A single turn carries every row of the set below to another of its rows. Some are shown first; where does it send the rows asked next?
K_476: [ -9.3  12.0 -16.6  13.1   7.1  -4.0 -12.7   5.6   1.9 -20.6  21.2   6.3
   0.8  -2.4   9.7   6.3  -3.9  -8.0   5.3 -19.5  -6.3   8.4 -20.5  27.1
  11.5 -11.0   1.0   2.1  -8.3 -17.2 -22.1 -10.4 -38.7 -21.2  10.4  16.5
 -34.9 -12.9   2.9 -23.5 -18.9  13.1 -33.5 -14.3   8.4  21.4 -10.8 -14.3
  12.4   2.9  -4.4  -6.3   0.3 -21.0  -2.1   8.4  -1.0  14.7  -4.7   3.3
   8.5  24.6  -9.5 -28.7  -8.5   7.9 -20.1 -19.3 -21.5  -8.8 -11.0  11.9]
K_229: [  2.5  10.7   0.2   6.8   5.2 -20.9   1.3 -20.3   4.3  -2.0  19.7   0.6
 -36.8   0.9  -0.5  16.7  -1.7   4.9   6.1 -22.9 -10.8  -1.1  22.5 -10.4
 -12.9  -3.2   2.6 -27.9  10.9  -3.6 -29.8  -1.0   5.9  -1.9 -15.9  25.7
 -25.3  -8.0  -6.5 -28.8 -30.2  18.0   3.3 -34.9  -6.6  33.5  -9.3  13.3
   2.0  -4.3 -11.9  32.0  15.7 -13.5  10.2 -13.8  -4.0  -7.4  -9.7  15.8
  -7.7  25.3  10.1 -12.4   8.2   2.2 -26.3  -5.8 -30.9   2.9 -16.6 -11.7]
K_508: [ 20.3  29.0 -17.0  -5.1 -11.7 -17.4 -10.0   1.7  -8.0  -6.9  22.4  28.7
  -4.9   6.6  13.5  -6.5   2.4 -28.0  11.8 -13.6  -1.5  11.2 -10.4  15.6
  -5.5 -24.4  13.3  -5.6   2.2 -13.9 -13.5 -21.7  -9.8 -15.5  -8.5  12.0
 -36.4  -2.4   1.4 -27.6 -14.3   8.4 -13.3 -25.9  -6.6  11.5   5.8 -12.8
  12.0  -6.8 -26.9  11.6  16.4 -22.3  10.6  -2.4   8.2   7.8   7.8  20.5
   6.4  48.3  -7.9 -39.6   3.1  12.4 -22.5 -33.8 -16.4   4.7 -14.7  -5.6]
K_161: [ -2.6   3.2  -7.5  23.8 -19.4  -7.3 -16.8  -8.3  -4.9 -10.5  14.9  -9.5
   4.1  -7.6  20.9  21.4  19.1 -19.3   6.9 -28.1  15.3 -15.0  28.7 -17.3
  -2.7  -6.3  -2.8  -6.7   0.1  -9.6 -25.3  -9.1 -13.9  -6.9 -29.5  30.5
 -13.2 -13.7  -6.5 -24.2  -5.7   5.3  10.1 -13.7  -2.4  16.9  -6.0   6.3
   7.3  -1.2 -35.7  21.9  23.5 -25.0 -15.7   5.1 -16.3   8.6   1.9  13.5
  31.6  29.3  -7.3 -36.8   7.1  -5.2 -32.7  -5.8 -27.9  -6.4 -29.6  14.1]
K_259: [ 14.6   5.2  11.1  -5.6  10.9 -24.5   0.2 -21.8 -12.2  -4.5  17.2   2.7
 -11.3  -4.5  27.5  -0.3 -16.4 -12.6  -4.7 -15.2 -16.9  -6.6   6.2   0.9
 -11.3   1.5  -3.4  -1.6 -27.7 -12.1 -21.5 -20.6  -9.7   5.4   0.9  33.4
 -26.2  -2.7   7.8 -20.5 -32.8  14.9 -10.2 -23.3  -5.6   8.8 -13.6  -3.2
   1.8 -22.5 -13.5   7.4   9.2 -20.2  27.1  15.9  -8.3   1.1  16.1   1.7
  20.6  18.6  27.1 -18.1  -9.4  -7.7 -28.1 -25.4 -15.9  -1.1 -15.6  -3.8]
K_318: [  8.3   1.5 -17.8  16.0   9.3 -15.7   5.1 -22.5  -7.2  -3.6  29.5  -2.1
   0.2 -16.1  23.5  -3.0   2.4 -14.6   2.0  -9.2 -12.8  -6.8   2.2 -11.8
 -25.6  16.0   9.5  -7.5   2.3   0.4 -17.8 -27.3 -11.5 -26.3  13.8  32.5
 -23.1   1.2  16.3 -10.3 -15.2   7.6  -2.3 -19.5  -1.8   8.1   4.3  -1.2
   0.9  -6.4 -26.5 -12.2  14.1 -16.4  13.9 -21.2  -2.2 -19.6 -10.3  10.1
  -3.8  18.0   7.2 -32.4   9.3  -7.3 -28.3 -22.7 -18.6  -4.0   0.4  25.2]
K_129: [ -6.3 -12.2   4.0   1.8  -5.3  -2.5 -17.9 -24.2  -8.6 -19.6  20.8  -5.1
  -7.5 -21.1  13.8  18.9   2.0 -12.0   3.4 -37.8   0.9   9.7  -4.0 -11.6
 -28.3 -32.2  -8.1 -24.8   9.5 -21.9 -23.3   0.7 -14.3 -22.3  -1.6  11.1
 -15.2 -18.8  -7.0 -31.0 -25.4   6.2 -17.0 -23.4   2.2  31.3   1.4 -28.6
   3.4  10.5  -9.8  17.7  27.5 -24.5  -0.6  16.3  -5.4  -3.4  -2.2   5.6
  31.5   3.2  -0.8  -6.7  14.4   3.1 -18.6 -23.8 -13.0 -17.4 -13.4  12.3]
K_451: [-17.1  11.8 -10.4  12.4  -1.8  -3.7   2.7 -26.3   5.1 -21.7  34.3   4.7
 -24.5  -6.1  16.7  17.8   2.5 -11.8  25.5 -39.9 -14.9   1.8   4.9 -11.4
  -2.0   1.8  15.4 -22.3   1.0 -13.7 -31.9 -32.1  -1.7 -20.0   5.0  27.5
  -5.6  -9.1  10.8 -15.8 -18.4  -0.4   1.0  -6.2   1.3  10.5  -8.0   1.2
   7.0  12.7  10.3  25.6  26.3 -39.5  -8.9  13.6  11.8   4.5   2.8  13.6
   4.1  24.1 -11.6 -11.8  16.5  -5.4 -19.9 -14.4 -25.5  -5.3 -29.5  -9.0]
K_416: [ -5.9   5.1  -5.6   3.0  -4.9  -0.9  -9.4   0.8   9.6  -1.7  17.5  11.0
   6.2   2.8  14.3  13.7   3.8  -2.7   3.7 -34.5   7.3   7.3  15.9 -23.0
 -16.0  10.7   9.6 -36.8  -4.4  -6.0 -29.0  19.6 -14.8  -4.1 -24.5  19.6
 -24.4  -8.3 -16.3 -40.3   0.2  12.6   8.4 -27.8  -2.5  20.3   1.3 -15.0
   1.2 -11.7   5.1   9.7  14.7 -24.4  -7.9  -3.2   4.0   1.2  -6.1  18.7
   8.7  -4.1  -0.3 -25.5  14.4 -12.3 -26.6 -11.1 -16.0 -16.2 -17.8  -3.3]
K_650: [  6.6  -2.7 -11.4   9.3  -6.1   5.0 -13.5 -24.0  11.2 -15.5  21.9  -5.0
  -3.2   6.0   4.2   9.2  -0.5  -6.8   9.5 -27.5  10.2   3.3   7.6  -9.3
 -31.6 -13.8  -0.3   7.8 -19.5 -12.4 -13.2 -17.5 -22.6 -18.7 -15.9  27.5
 -17.7 -15.1 -20.9 -35.2   1.2  24.8  -0.1 -20.8   7.8  17.1   3.5 -13.4
   6.9   9.4 -32.3  23.3  -0.6 -10.5  -7.0  18.8   3.6 -20.7   6.5  12.9
  -3.2  43.6   8.6 -32.2   0.2  14.9  -5.5 -12.0  -7.8   8.4 -33.3  -1.6]
K_670: [  5.9   4.6 -14.5   2.5   5.4 -13.3  -7.8 -33.6 -24.0  -6.5   4.0   5.5
   1.4 -12.7  13.3  -4.9   7.0  -0.6  11.4 -21.5 -20.2  18.2  -0.4   5.1
   0.0  -0.5  11.5 -19.0 -22.0 -11.8 -19.6 -17.5 -22.2 -38.3   4.5  35.3
 -23.5  -3.0  29.3   8.7 -14.9   9.8  -5.4 -23.3 -13.3  19.9  -1.3  -0.8
  10.2  -5.9 -11.1  -4.0  19.3 -12.8 -14.0   9.5 -17.6  -2.4  -1.0  15.7
  -5.8  29.2   1.0 -23.5  12.1   7.6  -7.3 -14.3 -23.9  -5.2 -20.9   3.1]
K_325: [ -2.5   8.7  -7.8  -3.9 -10.2  -0.3 -17.3   6.7   7.9 -20.3  19.8 -10.0
 -24.4   0.0   5.0   8.7  -4.1  -9.8  21.4 -43.6  -5.3   5.0  27.5   1.8
  -9.4  -3.1  -8.8 -13.2  14.8 -10.4 -16.3 -19.5  -4.6 -13.0  -5.8  16.8
 -27.2 -20.5  -8.0 -12.1 -20.7  -7.9   7.0 -36.6 -23.2  13.4   2.2  -1.5
  11.4  -7.0 -10.4  16.4  21.1  -3.0 -21.3   4.7   8.4  10.7  13.4  12.8
  12.0  36.2   0.7 -39.0  -6.4  11.0 -30.3  -6.3  -4.5 -11.6 -29.5 -13.5]
K_531: [ 23.8   9.5   2.2 -10.1  -1.7 -24.7 -23.4 -15.4   5.3   7.6  27.0  -7.3
 -11.7 -22.8  14.9  -5.1  -6.8 -10.2  -4.7  -6.5  17.6  -3.5  21.2  21.7
   1.5 -20.2   1.8  -7.3  -4.1  -9.7 -32.1 -16.1  -3.6 -10.0  -9.3  22.2
 -23.3  10.9   0.9 -15.6 -14.3   9.0 -13.7 -29.5 -11.1   4.9   5.2  -5.3
   0.8  -1.9 -29.4  -7.3  19.3 -23.5   2.8   4.7  -4.4   0.1  13.9  14.6
   8.6  11.7  15.3 -19.8   5.6  25.9   1.2  -5.0  -4.6   1.8  -6.1 -15.0]
K_936: [  0.4  -4.4  16.6   2.5 -21.3  -5.7 -29.8 -16.0  14.4 -27.8  30.5   3.8
  -9.4   0.5  34.6   1.7   8.3 -13.6  15.2 -31.3  10.0 -19.7  -0.7  -6.2
 -16.1  -8.2  -1.5 -31.2   0.2   0.1 -16.8   4.3  -7.4  -9.0  -4.9   8.8
  -6.9  -6.3  11.3 -19.7 -16.9   7.6   1.9 -27.4  22.0  18.5  -1.3  -3.7
  -0.2  -7.1 -25.4  21.9  14.5 -21.8 -21.2   7.7   9.0  -3.4 -10.9  15.6
   7.9  16.1  -5.9  -0.8   2.1  -5.8 -12.6   2.5 -31.6  -9.0 -22.4   0.9]
K_477: [  7.2   9.9 -15.6   9.0  -2.4 -10.5 -34.6 -16.1  13.2 -24.6  13.7   7.2
 -12.1  -5.9  22.8   4.7  27.3 -13.7  19.3 -12.8  14.2  -0.3  13.5 -18.1
 -18.8 -17.0   8.9  -8.2   6.9 -21.1 -14.4  -1.4  -6.9 -23.7 -12.2  12.7
 -21.1 -14.5  -1.7 -18.5 -32.9  -0.5   9.2 -24.4 -12.4  11.4 -20.1 -12.0
   4.2   7.8 -30.6  -5.0  23.2 -22.6  -5.8  -0.3 -18.2  -4.6  -3.7   4.9
  23.7  21.6   8.2  -7.3  15.6  -1.5 -28.8  14.5   5.4 -21.6 -16.2 -11.2]
K_652: [ 19.8  -0.3 -16.2  10.1  10.8 -18.6 -10.8 -12.4 -17.6  -3.1  32.0  -8.5
  -6.1  10.8   4.0  25.6   8.7  -4.0  30.0  -7.7  -0.1   9.9   6.6  -2.4
 -13.6  -3.7  -4.1 -27.3 -17.1 -13.7 -15.5  -1.9 -15.1  -3.1 -13.4  27.7
   5.4   1.1  -1.5 -29.7  -9.7  12.6   3.2  -7.6   8.2   5.7  -5.9  -5.8
   6.9 -11.5 -23.7  20.3   9.7 -17.8  -2.1 -13.9   3.1  -5.7  12.9 -14.8
   9.0   7.4  -5.6 -23.6   9.9   4.2 -24.5 -23.0 -10.6 -26.3 -16.3 -16.9]
K_759: [ -3.4  -0.6  -4.5   9.6   5.5  -6.2   0.8 -12.5  -1.0 -29.9  42.3  12.1
  -4.7   9.9   3.1  -5.5   0.2 -23.8  -7.2 -27.5   2.8  16.2   1.5  -3.7
 -18.5  -2.1 -10.9 -25.1 -18.5 -15.7  -0.1 -13.5 -24.5 -17.1   3.7  36.0
 -16.7  -3.6  10.5 -15.5 -20.6  14.3   0.8 -26.5  -0.2   0.9 -11.8   7.2
  -4.1  -4.6 -22.2  29.8  19.0 -37.9 -12.8  -0.1  -6.3  -1.2  -3.1  35.9
   6.0   3.0   8.0 -35.8   8.5  18.5 -10.6   1.9 -19.2 -30.5 -21.1   0.1]
K_353: [ 23.7  14.5   1.6  -6.3   4.5 -22.1 -19.7  -7.1   7.3   0.3  21.9  -3.1
 -12.5 -26.9  16.2  -2.8  -9.0  -9.4  -5.8  -2.2  16.4  -6.3  18.4  19.8
  -1.9 -22.1   4.8  -3.9  -7.4 -14.2 -38.4 -18.8  -5.0 -12.4  -4.7  20.7
 -19.8   8.3   0.8 -12.1  -3.9  10.3 -16.3 -23.7 -18.1   5.7   4.0  -9.8
   3.9  -9.3 -23.9   1.0  12.8 -26.0   5.0   6.8  -6.6  -2.4  15.6   7.7
  15.0  15.0  21.5 -21.0  -0.9  20.2   1.6  -2.6  -5.4  -7.5  -1.9 -11.1]
K_200: [  3.4   3.8 -19.0  19.2   5.0 -18.5   0.6 -32.4 -14.6  -1.1  32.6  -3.1
  -0.5 -17.8  24.3  -2.2   6.1 -21.2  -1.6 -10.8 -11.5  -8.5   4.3 -11.5
 -21.7  14.3   9.7  -9.0   1.6  -4.3 -13.2 -20.2 -15.6 -17.7  16.1  29.2
 -18.0  -6.9   9.0 -15.7 -19.6   7.1  -1.5 -14.0  -6.8   5.1   4.4  -6.3
   4.5  -0.9 -18.4  -6.8  15.9 -18.1  18.8 -21.5  -4.6 -23.4  -2.5  16.4
  -8.7  25.0   1.6 -33.3  11.1  -2.6 -33.5 -21.0 -18.3   2.3  -0.5  26.4]
K_199: [  1.5   7.2  -0.9   9.8   5.7 -29.8 -10.7 -12.2   7.5 -11.7  25.2  19.7
   1.6  -9.8   6.0  37.4   9.0 -23.0 -10.2 -19.1  16.1  15.2   8.1 -16.0
 -14.6  -3.1   2.9 -16.2  15.7  -8.5  -9.5   3.4  -7.6  -9.6  -2.8  24.3
 -29.9   0.0   1.5 -43.5 -20.1  -3.0  -2.7 -34.1   5.5  13.6  -6.4   4.7
   6.2  12.0 -13.4  17.1  19.9 -12.3  -3.5  -2.4 -15.8  -4.8   4.0   8.9
   5.5  20.7   3.1 -17.8   9.2 -27.3 -16.2 -13.8   1.0 -16.2 -32.5  28.4]
K_696: [-10.1  13.0 -19.0   9.5   2.3  -5.1  -7.9  -1.1  -2.8 -21.4  27.4   6.8
  -6.3   0.2  12.3   7.2  -7.4  -8.4   7.2 -23.0  -7.7   2.2 -21.0  24.0
  17.0  -9.4   2.3   1.8 -11.7 -18.4 -24.9  -0.5 -40.7 -24.0   7.6  11.6
 -40.0 -16.0   4.1 -23.6 -20.5  11.8 -22.3 -21.3   9.9  11.3 -11.1 -15.7
   7.9   3.6   0.6  -2.6  -0.3 -13.3  -8.9   8.5  -8.4  16.5   0.1  -2.6
   9.9  16.4  -7.5 -32.2  -6.2   7.7 -20.1 -19.7 -14.0  -8.8  -8.3   7.4]

K_200 -> K_696
K_129 -> K_477
K_652 -> K_759
Now find these:
K_353 -> K_318
K_229 -> K_451
K_508 -> K_259
K_161 -> K_416

